The rows of A fall into 4 groups, which share some directions, and each row is roughly a mix of its group's hidden directions.
A, 130 rows:
[[-17   7  -8   3 -14 -16  11  14 -13   3]
 [  0 -12 -16 -15  11   2   9  15   6  15]
 [-10 -15 -24   2 -11  -4   3  16   5   2]
 [-20 -17  10   3  13   5   8   3  17   0]
 [-17 -14  -5  -9  11   1  11  15  12  12]
 [ -9  -5  -9   1  10   0  13   7  28   9]
 [-11 -20  -3  -8  11   5   3  23  -3  -7]
 [  8  -6  18  11  -7   3 -13  -2   1 -24]
 [ -1 -17  13  -4  19  13  -6   5   9 -15]
 [-14  -1  21  16  -6   3  -6 -14   4 -12]
 [ -3 -11 -22   2 -17   1  -2  18   9   6]
 [ 12  -4  16   5   8  12 -14 -12   3 -19]
 [-20 -17   7   1  12   5   8   2  18   6]
 [ -1  20   5  12 -11 -11  -4   2 -15 -17]
 [  2  19  23  -1  13  -1   7 -15  -5  -2]
 [ -1   5  16  14 -14   0 -10 -13 -11 -17]
 [  7  -8 -19 -18   9   0   6  17   0  12]
 [ 18  16  -3   2 -14   1 -18  -7  -9 -10]
 [ -2  -2  19   8  10   5 -10  -6  22  14]
 [-18  -6   0   1  17  -5  15  13  16   4]
 [ -1 -11   9   5  -1  23  -5  -7  19  11]
 [ -1 -20   0 -11  10   9   3  -9  16  17]
 [ -7   4  11  24 -18  -1  13   3  -2 -10]
 [ 12  16  22  -2  11   5  -4 -17  -1  -1]
 [  7  27  -5   7 -10 -10  13 -11   5   0]
 [ -3 -16 -11 -16   1   6 -11  13 -19  -6]
 [  4  -6 -24 -12 -10  -3   9  12 -16  -3]
 [  9   8   9  -2   9  18  -7 -22   7  12]
 [  3  14  25   3   9  -1   1 -15 -12  -8]
 [  6   0  17   6  -1  11  -6 -27  11  -4]
 [  4   6 -17  -7  -9  -7  10   1 -23 -13]
 [ -8 -18  -6 -12  16   5   7  14  12   9]
 [-14 -16  -3   0  11   2  13   7  20  11]
 [ -1 -19  -2 -12   6  12   0  -5   9  23]
 [-11 -15  -1   4  -6   3  15  26   6  -1]
 [ -3   3 -27   5  -9 -12   8  14   1  -9]
 [  3   0   8   1 -18   2 -13   0 -28  -4]
 [ -6 -30   3  -7   7   8  -3  14  -1   4]
 [  8 -19  21   8  -7  15 -10  -3  -1  -9]
 [  2   4  26   6   5   2  -6 -15 -14 -11]
 [  2 -13  10   0  10  -6  19 -19 -14   1]
 [ -5 -16   2  -1  10   9   4   3  25  14]
 [ -9   4   9  23 -15   0  20   3  -3   5]
 [-20 -23   9   1   9   6   7   1  13   0]
 [  5   4  15   7   1  11  -7 -23  17  -1]
 [ 13  16 -13   4 -19  -3 -13  -1  -7 -12]
 [ -2  -4 -25  -7  -7  -7   7  19  -3  10]
 [  0  -7 -19 -19   4 -15   5  13  -8   6]
 [  7  16   8  15 -14  -3  -5 -22  -4  -3]
 [-14 -22  15   0  12   4  10   7   1  12]
 [  0   7 -17 -19  17 -10 -14   7  -4  -4]
 [  2   0  28   6   8   8  -7 -17  -1  -7]
 [  8  -7  19   9  -4   9 -13 -15   9 -14]
 [-17  -8  22  12  -2   6  -5 -13   7 -10]
 [  4  14  -3   2  -8 -10  -2  -1 -26 -16]
 [ 12  26  -7  -1   9  -9   2 -12   6 -12]
 [-11 -17  -3  -6  -3   3   5  22 -15 -12]
 [ -3 -18  14  -6   1  19 -12 -12  11   3]
 [ -3  27 -16  -7  13   0  -5   6   5   2]
 [  2  -1 -20 -15  -7   2 -12  13 -17  -9]
 [ 15  18  -7   3 -14  -7  -6   0 -20  -8]
 [  3 -14 -11 -24  14   0 -14  -2   5   6]
 [ -1  -3 -25   3 -17  -1  -2  14  15   3]
 [ -9 -20  12  -4  15  10  -4   9   6 -15]
 [-18 -16  -2  -2  12  -2  17  10  10  11]
 [ 10  22   3   0   3  -4 -10 -24   1   2]
 [ 10  19  -4   7 -12  -9  -4   5 -19 -13]
 [ -1   5 -13  -8  -1 -22   5  13 -17 -11]
 [-10  10 -19 -13  11  -3   6  -5   9  18]
 [  4  20 -17  -2 -15  -9  13   1 -10  -7]
 [  3  29   8   8  -3  -7   1 -14   1  -9]
 [  6 -11  17  12 -13  -1  -2   4 -14 -19]
 [ -4   7 -17  -7   5 -10   3  26 -11   4]
 [  5  11  25  -3  15   2   0 -17  -8  -2]
 [ -3   8 -10 -12  15  12  -3  -9  13  21]
 [ -7 -16   6  -2  13   8   6   2  23  14]
 [  5  31  -3   8  -9  -7   1  -9   4  -7]
 [  2  20  11  16  -2   1  -8  -9   3 -20]
 [-16 -21   7   1  14   0  15  11   0   8]
 [  3 -21  -4 -15   8   8  -3   1   8  21]
 [ -7  -9 -11 -11  16  -2  13  14  13  14]
 [ -5 -26   4 -10  10  10 -14  11  -3   3]
 [ 13   5 -22  -6 -10  -7  17  -7  -3  11]
 [ -6  12  -2  11  -8 -15   4  12 -13 -21]
 [ -5  -7  23   5  15   5  -5 -12  12  13]
 [-13 -14  -7 -12   9  -2   4  26  -4  -4]
 [  6   5 -18 -16  -6  -2  -6   2 -23 -10]
 [  6 -23  19   8  -9  15  -7  -2   1  -6]
 [  1   5 -16  -9  -8  -6   8   3 -25 -13]
 [ -6  -3  29   8   7   4  -2 -14  -8  -9]
 [ -2  10  24  10  10   2  -9 -14  14   3]
 [  0 -24  -1 -13   5   9  -1  -3   7  21]
 [  6   3  15   8 -11   2 -14  -9 -21 -14]
 [ -8 -19  -3   2  -6   2  17  23   5   3]
 [ -1  18  14  19  -2   5  -6 -13   5 -15]
 [-16 -13  16   4   6   7  -6  20  -1 -12]
 [  5  -2 -21  -7 -10  -5   8  10 -17 -16]
 [  6 -20  13   0 -10  -4  10 -20 -10   0]
 [  9  17   0   8 -13  -5   1 -23   3  14]
 [ -5  -7 -14 -17  15   1 -19  11   7   0]
 [  1  21  -7   4  -8 -13   1  16 -16 -10]
 [ -1   3  17   2  13   6 -26 -12   6   0]
 [ 18  17 -11  -2 -11  -8  -4   3 -19  -4]
 [-11   3   2  20 -15   6  13  11  16   4]
 [ 11 -14   0 -15  13  11  -9   1   0  21]
 [ -3 -10 -16 -11  11  -1  12   9  10  20]
 [-14 -14  22   2  17   1  10  -2  -8   2]
 [ -4  27  -8  11  -3 -17  10   5  -1   1]
 [  0  -8  10  10   6   4   0  -3  26  18]
 [ -8 -10 -22   7 -16  -3   2  19   4  -1]
 [ 14  21 -20  -4 -13  -3  -8  -1   3  -3]
 [ -4   2  20  12   7   4  -5  -6  23  11]
 [ -3   8  22  11  11  -1  -5 -21   7   5]
 [ -8  15 -20  -8   5 -18  12   4  -7   5]
 [-13   0  17   7   2   6 -11  19   7 -17]
 [ 18 -12  -5 -13   7  13  -6 -12   9  13]
 [ 10 -10  18  10  -9  -1  -6   2 -14 -20]
 [  8 -22  19   8 -10   9  -7   3  -3 -11]
 [ -3 -10 -19 -18   4  -9   7  12   2  15]
 [-19 -13   1  -1  15   0  12   5  19   9]
 [  5  23 -15  -3   4 -15   7  -4  -7 -14]
 [  4   7  13   7   1  11  -6 -24  18  -1]
 [ 16  21  -2   3 -13  -5 -10  -4 -16  -9]
 [  0  -5 -26   2 -17   0  -3  14  12   3]
 [  1  12 -15  -7  -9   6 -22  17   5  -3]
 [  2  19  11  15 -10  -4  -8  -4  -9 -19]
 [ 11   6 -20 -12  12  -7   9  12   5  14]
 [-10 -21  -1  -8  11   7   6  -2  17  16]
 [  7  20  -1   1   1 -16   0  -1 -18 -18]
 [-13  -6  24   6   9   6 -12  10   3 -12]]
Here is one row of each group, with its name. Which group are the others in?
[ 15  -8  12  -5   9  11 -21   1 -13  -8] : D
[  3   1 -18 -12  16  -5  10  14  10  14] : Y
[ -7 -18   4  -4   4  11 -15  19  13   7] : E
[  6  16  -3   3 -11  -8  -5  -4 -24 -15] : W

[ 10 -15  21   9  -8   7  -9  -2  -8 -15] : D
[  4 -20  -9 -16  -1  -3   8  13 -10  16] : D
[  9  -3 -21  -7 -11  -6  23   4  -3   8] : E
[ 17  10 -19  -9  -4  -9   4  11 -16   3] : Y
[ 20   0   7   1  -7   6  -6 -27   1   5] : Y
[  1 -15  24  -1   6  15  -8  -6   6  11] : W
[  3  24  -6   6 -18 -13   0  -6  -9   7] : Y
[ -5  -4  24  -3  22   1   9 -10  -8   1] : W
[  0 -15 -22  -9  -7  -1  11  12 -13   5] : E
[-1  9 12 16  0 -2 10 -7 24 12] : E
[ 15  21  -3 -16  12  -1   0 -12   8   9] : W
[  9   8   7   5   7  -1  -5 -23  15  17] : E
